The rows of X fall into 4 groups, which share some directions, and each row is roughly a mix of its group's hidden directions.
X, 100 rows:
[[ -2   3 -16  27   9  -3 -19   1   4   5]
 [ 10   4 -12 -15 -28   8  -6  -8  -9   0]
 [  2 -11   8  12  23   7   8 -11 -19   7]
 [  3  -8 -22  14  -7   1 -22  10 -11  -2]
 [ 12   0  24   8 -10  14  -7  15   9  -7]
 [-13   0  10  12   8 -12 -10 -25  -6 -10]
 [-10  10   9  16  19  -5 -15  -7  -3 -17]
 [ 13  14  -8  11 -16 -22  -8  11   9  -1]
 [ 16   6  28  10  -7   1  -8  14  -1   4]
 [ 20  12  21 -10 -14  -4   9   2  12   3]
 [ -1  12  19 -12  14   2  22  -9  -5   8]
 [ -3   4   8 -23   2  21  10 -17  -5   9]
 [  7  15  -8  -1 -16  11 -10  26   4   3]
 [ 10   3  20   6   4 -22   1   3  21  -6]
 [-28   4   0 -19   4  11   7  -8  -9   8]
 [ -4 -12  -3  21 -25   6   2   9  13   5]
 [  7  -5   4   0  30  -2  15   9   0 -15]
 [  4  -7   9  11  -9 -16  -4  18 -24   1]
 [  4   2  -1  26  10   4 -22  -4 -13   5]
 [  1  -6 -18   1 -18   1 -17  14 -19  -1]
 [ 13  12  31  -6  -9  -5  -4  -2   4   6]
 [ 12  12  19  -5 -21  -8  14  11  -5   3]
 [-11 -15   6  12  10 -12 -26   9   0  -4]
 [ 10   6 -31   0 -15  10  -1   1  -9   1]
 [  9   4  21  -1   5  14  25  -8  -1   5]
 [  1  -1   2   0 -33  -2   0   0   0  20]
 [ 18 -16  10 -24 -11   8   7   4   2  -7]
 [ 23   3   4 -11 -16  -1  13   5 -14 -14]
 [  9   2 -27   0 -15  15  -1   3 -15   2]
 [ -9 -14  -8  17  -6  -5 -15   0 -23  -9]
 [  4 -13  -2  20 -23   5  -7  12  12  -5]
 [ -1  -2   9  29 -12  -7  10  13  12   2]
 [-20  11  -3  10   0  -2 -27  -7  11  -1]
 [  8  -4  25   6 -15  -2   1  16 -17   3]
 [ 12  13   6  -4 -24  -6  -5  -2 -11 -20]
 [-18   4  22 -21  -4   0  12   1  -8   4]
 [  6   4   5   8  -9 -23 -10 -11 -24   5]
 [  5  -5   4   3 -26 -16  -6  -6 -18 -11]
 [ -1  10   3  31   6  -8 -13   6   4 -10]
 [  7  -6 -11  29   3   7 -17   6  -9   4]
 [ 18   0 -15 -16   5  21   3   1 -16  -5]
 [-29 -11   4 -16   2  -6  -6  -7 -12  -4]
 [-18   5 -13  -5  12  -3 -15   1  24  -7]
 [ -1   0   5 -29   3  15  11 -14  -6   8]
 [-17   2 -11 -15  11   8   0 -23  12  -1]
 [  3  12   8  28   5   2 -17   2   4 -15]
 [  9 -20 -16  -2 -17  -2 -16  12   5  -9]
 [ 24  17   6  -5  -3  -1  13  -1  18   9]
 [ 14  10  20   2   8  -6   4  19   1  18]
 [  7  14  12  14  11   0  -7   8 -14 -22]
 [  6 -11   9   0 -23  26   1  -2   9  -2]
 [ 25  11   5   8  -2  12   6   8  21   2]
 [ 26 -15   0  20   6   1  -7   4   4  -9]
 [-21  -9  -4 -26  -7  -1  -8   4 -13  -3]
 [-16   0  -9  -6   9 -17  -5 -18 -18   9]
 [  5   2 -16 -28 -15  -8   5  -1   6 -10]
 [ 11  -3 -11   0   8 -14 -24   9  -4 -18]
 [-15  -5 -18 -14  14   9  16   4  14   1]
 [ 17   2   9 -19  18 -13  -2   4  -7 -15]
 [ 12 -13  -1 -34  -1   0   7   1  -5  -2]
 [  1 -10 -10   0  23  18   7  11   0  18]
 [-22  16 -11   7  11   1   1 -14  -6  16]
 [-15  -5 -21  -1  24  -2   9   7  -4  12]
 [-14   2  20  20  -1 -20  -1   4  11   2]
 [-10  -7  -5 -13  -5  -9  25   2   0  21]
 [ 25   3 -15  20 -13  -4   1  -1  -5  -5]
 [  3   4 -31   2   5 -11   9 -17  -4   5]
 [ -3   2  16  26  21   0  -2   6 -10   2]
 [ -5  -2  29  13  -5  -5  -4  14 -13   7]
 [  6  -2  12   7   3 -10  18  28  10   4]
 [-10  -7 -12  18 -22  15 -10  -1   8   6]
 [ -9   0  -4  12   0  15 -17 -16 -13  19]
 [  6   2  -6 -17  12   5  18 -18  18  -7]
 [-11  -7   3   5 -19   9  22   0   8  19]
 [  4 -17  18 -21   3  11  13  -2  -7  -9]
 [ 12   9  -6 -17 -11 -17  21  -7   5   4]
 [-20  10  28  -7   3  -6   9   0   0   9]
 [ -5 -10 -10  23  -1   8 -19  -1 -14 -10]
 [ -5   1  17  17  18 -14   6  17   8  -6]
 [ 17   9 -14 -12  -4  17   0  21  -3  -5]
 [  9 -12  -7  13 -15   6 -22   9   7 -15]
 [ -6  13  -9  21  14 -12 -19   1  -3  -7]
 [  7  -1   5 -25 -14 -19   4   5   9 -12]
 [ 10   8   5   4  19   1   9  21   6  20]
 [ -7 -12 -12 -19  17   5   0 -15  13 -11]
 [  4   7  31   8   5 -13   9   2  12   3]
 [  1  -7   0  13   2  18   2   4 -11  29]
 [-12 -12   8   2  22 -17  12 -11  11  -5]
 [-26  -8  -6 -10  19  -7   1   3 -11   9]
 [  1  10 -10  -2  15   8  -7  27  14  -7]
 [  5   0 -11 -20  -5  -4  10  19  22  -4]
 [  1  -2 -25 -16   5  20  -4   6   8  10]
 [ 10   2  15 -26  11  -4  19  -2  -6   0]
 [-20  -6  24 -17   9   6   9  -3  -6   3]
 [ 14  13  12 -16  -1  -6  18   5  15  12]
 [ 13  -5 -17  21   5   5   7  22  -1   2]
 [  3  -2  19 -13  -3   6  29  -2   2  10]
 [  0 -17  -3   4  15  13  12  -1  -5  26]
 [  5  22  18  14  -5 -13  10   3   8  11]
 [ 17  -4 -14  14  -5  12  11  19  11  -7]]
Which row in each list fits none of the groups? There is exactly one, and every other row fits one group, some only roughly.
  j_56: [ 22   2 -19  17   9   4 -10  11   6  -2]
  j_243: [ -3  15  12  20 -11  -1 -18  -8 -12  -8]
  j_258: [ -2  14  -4 -18 -11 -24   1   1  16  -5]
  j_786: [-19 -18   7 -11 -15  -5  -3   8 -14 -14]
  j_343: [ 19   0 -15   4 -16  -7  21   7   8  -6]
  j_792: [ 8 -5  6  8  4  8 12 30  0 15]
  j_902: [ 23  -4  12  -7   5  -3 -11   9   1 -24]
  j_65: [  8   2   3  15  13  20  -2   5 -24   3]
  j_868: [ -2  -5  19  -6 -19  15  -8   0  11 -18]
  j_959: [ 19   6  -3  20 -11  13   8   5 -15  10]
  j_374: [-15  -6 -16   1   3  20  -6 -16  12 -13]
  j_960: [ 11 -19   8  -6 -23   6  14   9   9   0]
  j_45: [  3 -15   6  -5  12  -8  30   6   6   7]

j_56
  j_442: [  9   6 -27  -5  -2  17  16  -2   8  -7]
  j_415: [ -4   1   6 -17   4  -7  28  -3  -2  17]
  j_35: [-16  -2  26 -22  -2   5  -4  -5   4  -6]
  j_829: [ -1 -20 -21   1 -20  -7  -5  12   5   5]
  j_468: [ 12 -18 -14 -17  -1 -13 -13  11  -1 -10]
  j_994: [-21  11 -12 -22  -9 -13   2  -3   5   3]
  j_263: [  4   5  10 -12   2  19   9   4  28  -3]
  j_429: [ -2  -9   5  16  14   7  -6  27 -10   8]
  j_722: [  7  -6  -6 -20   0  -9   8 -17   0 -23]
  j_109: [  0 -11 -16  10  -5  22   2   8  12 -18]
  j_818: [-11   0   5   0 -25 -12  -9 -23   1   5]
  j_197: [ 1 16 22 16  9 -6 19  1  4  2]
  j_139: [-28  16   8  -3   6 -12  -3  -2  10  11]
  j_168: [ -4   1   0  20 -17  23 -12  -6   8  -1]
  j_394: [-10   0 -21  -8  -3  16 -19 -10   9  12]

j_442
  j_297: [-11   5  -1 -10  20  -6   3 -16  23  -7]
  j_125: [ 10  11  18 -16 -11 -16  14   6   5   9]
  j_931: [ -3  13 -22   7 -19  -6 -13   9 -10   8]
  j_983: [ -3 -10  22  15  -2 -17  16  -2   0  12]
  j_838: [  6  -6   7  -7   8 -26  20  15  -1   4]
  j_574: [  7 -10   3   5  26   8  17  16  -2   8]
  j_506: [  0 -13  19   8   7 -15  24   7   4   7]
  j_949: [ 16  10  22  10  -6  13 -11  -5  14  -5]
  j_222: [ 15   1  21  15  -6   9  -6   6   8 -18]
  j_373: [-22  17  -8 -15   4   1  11 -14  10   8]
  j_140: [ -6 -14  -6  14  -8  20  -8  13  -2 -20]
  j_499: [ -2 -14 -13  15  -3  21  -4  15   7 -14]
  j_350: [  4  -7 -11   4 -19 -10  -9   3 -22  16]

j_350
  j_178: [14  4 -8 -5 16 13  8 26  1 -6]
  j_181: [ 10  -8  16  11   1   0  22  12 -14  12]
  j_150: [  3   7  17 -18  -1 -15  15  12   2  17]
  j_909: [ 11   6  17 -10   2   1  15  23  12  10]
  j_916: [  1   1 -17  -4  14  22  -2  18   3  14]
  j_423: [-14  13  20 -12   3 -18   8   0  14   5]
  j_118: [ 12   6  18   6 -14 -13   8  22  -4  -9]
  j_685: [ -5  11  -3   4   9 -28   8  15  11 -11]
  j_941: [  0  -4 -13 -20   3  -9   2 -18   7 -21]
  j_9: [ 12  14  17 -12 -13 -12   0 -21   5   2]
  j_466: [ -3 -19 -23   2 -20  -6  -5  10   5   7]
  j_50: [ -1   7  18  20   3  15   6   2 -14  15]
  j_195: [ -3  17  -3   9 -22   8 -22   7  -3   5]

j_685
  j_79: [-10  13  -5   8 -15 -17 -18  13  -4   9]
  j_286: [ -5  -7 -21  -4   2  18  11   2  20 -12]
  j_608: [ -1   9  20  -3 -20 -19   0  16  -5   4]
  j_324: [20 18 -8 15  0 -1 17 -6 12  6]
  j_657: [ 12  -3  -9  15   6  -8  10  25 -11  11]
  j_859: [  8   7   4  20  -5  12 -23 -17   2  -3]
  j_546: [ -5 -16   1  -9  22  -9  20  -8  10   4]
  j_804: [ -5   4  -2  -2  21  -4  -9 -17  -4 -25]
  j_513: [  4  -3  14  -7 -17 -22  13 -14  -2 -11]
  j_805: [ 4  9 18 31 -4  5  0  3  8 -7]
  j_37: [-10  10 -15 -11 -15  10 -16  -2 -17   9]
  j_658: [ 14   4   0 -14   4 -12  12 -10  25 -11]

j_37
  j_912: [ -2  -8   9  -5 -26 -15  16  -4  10  11]
  j_920: [ 20  -3 -21  11 -14   2  12  10   1  -9]
  j_775: [ 17   7   4  26   4  14 -16  -3   4   1]
  j_878: [ -9 -17   3   4  27  -1  12  -9   3  12]
  j_709: [  4  -7  14  18   0   2  14  10 -12  22]
  j_257: [-7 -6 -8  7  6 14 16 22 14 12]
  j_501: [ -6 -10  14 -24   5 -16   0   1  13 -13]
  j_161: [-10  -3   4 -28   5 -15  -1  -4  15 -12]
  j_437: [-18   8  21  12   3   8   3   3 -14  17]
  j_113: [  1   4  -4   9  20  20 -13  -8 -19  -1]
  j_204: [-7  7 15 -7 26  6 -3  5  9 17]
  j_634: [  1 -15  -3   1  -5  13   3 -15 -13  27]

j_257
  j_547: [  7  17  17  10  22 -12  -3   0  -7 -11]
  j_828: [  5  10  33 -10   1  -5  -3   6   3  11]
  j_94: [-13   1   4   6  26 -11  -2   5  18 -12]
  j_345: [  7   0   2  13  23  18   5  15 -13   6]
  j_38: [-12 -10  -5  -9  16  15  -8 -16  19  -3]
  j_913: [-10  -1  -5   1  29  -3  -2  10  19  -9]
  j_765: [-5 -5  8 17 14  2  8 20  6 21]
  j_194: [-22   7  16  -6   6 -22  -5   1  12   5]
  j_451: [ -1 -16   2  -6 -25   8  17   6   7  13]
  j_911: [-29   8  -4 -10   1 -18 -14   3   2   2]
  j_749: [  5  13  23  -8  14  18   5 -13  -3  -6]
  j_452: [ 18   6 -10  13   2  20   4   5  21  -4]
  j_978: [  2   5 -15  -5  19 -22 -16   4 -10  -9]
  j_460: [ -8  -1 -11  -7 -13  -1  -1  14  24  18]
  j_431: [ 10 -18   9   5   4   0  25   9  -6  16]

j_38
  j_334: [ 10   3  10   7   9 -27  13  17   3  -5]
  j_51: [ 11  -3 -23   3 -15  -6  22  10   2  -5]
  j_166: [ 10   6   5  17   1  18  -3   1 -26  10]
  j_224: [ 15  15  13   6   5   1  21 -10  18   3]
  j_910: [  9   1 -29   2   6   8  16  -4  15  -2]
  j_216: [ 11   9 -18  10  19 -10   9   1  -2  19]
  j_952: [-11 -10 -16  -3   9  28   5   4  -1  11]
  j_844: [  9  -1  15 -22  -5  24   4 -10  -1  -3]
  j_690: [  0 -18 -10  14   0   9   0  27  -4  -9]
  j_446: [ -8  -3  22 -22 -10 -15   0  10   2  -7]

j_952
  j_180: [ 26  15   8   2  -5 -15  10   5  -2  13]
  j_945: [-15  10 -19  -6  11   7 -15 -16 -10   7]
  j_560: [ 19  -3  16 -23   6   6  -2  -3  -3 -17]
  j_340: [ -9  -2  15  -3  -9 -23  -9  -6 -22   5]
  j_364: [ 19  -4  -5  18 -19  -8   1  12 -12  -8]
  j_456: [ -7   1  10 -13 -14   2  -9 -26   8 -15]
  j_995: [  8 -13   7  -9  -7 -17  23  16   5   3]
  j_351: [ 18 -14  17 -19   1  -4   9  -3   9 -14]
  j_883: [ 18  -9   7  10  -6   6 -18  11   4 -21]
  j_518: [-11 -13  -2 -15  -8 -17  12  -9  21   1]
  j_545: [ -1  15  -7  -5 -28   3 -19  -7   4  -4]
  j_674: [  3  13   6  10  24  15 -10  -3  11  13]
  j_105: [ -6   3 -12  -7 -16  -1  -6  15  24  13]
  j_495: [  3 -10 -17   0  21   5  21   6 -12   3]
  j_475: [ 15  15   6  13   6   4 -17 -22   0   4]

j_495
  j_880: [21 13 -6 25 -9 -5 -1  6  5  6]
  j_236: [ -4  11   0  14  21 -26   4   6  -3  -4]
  j_592: [-10  -7  14  10   2 -18  13  11  18  11]
  j_11: [ 15  -2   9  16   3 -17  -8  16   5 -18]
  j_566: [ 15   0 -13  13  -1 -16  15  15 -12  10]
  j_288: [  7 -12  -8  -5  20  20  12  -3 -11  13]
  j_531: [-10   0  10 -21   0 -25  -3   4  11  -9]
  j_31: [ 10   7   9   9 -26   2  -5  -4 -21   5]
  j_322: [  5  -8   5  11   4  18   2  -6 -24  18]
  j_284: [ -2 -12 -22 -26  -4   0 -10  -3  -7   3]
  j_164: [ -2  11  -1   9 -19  -1  -9  12 -14  24]

j_164
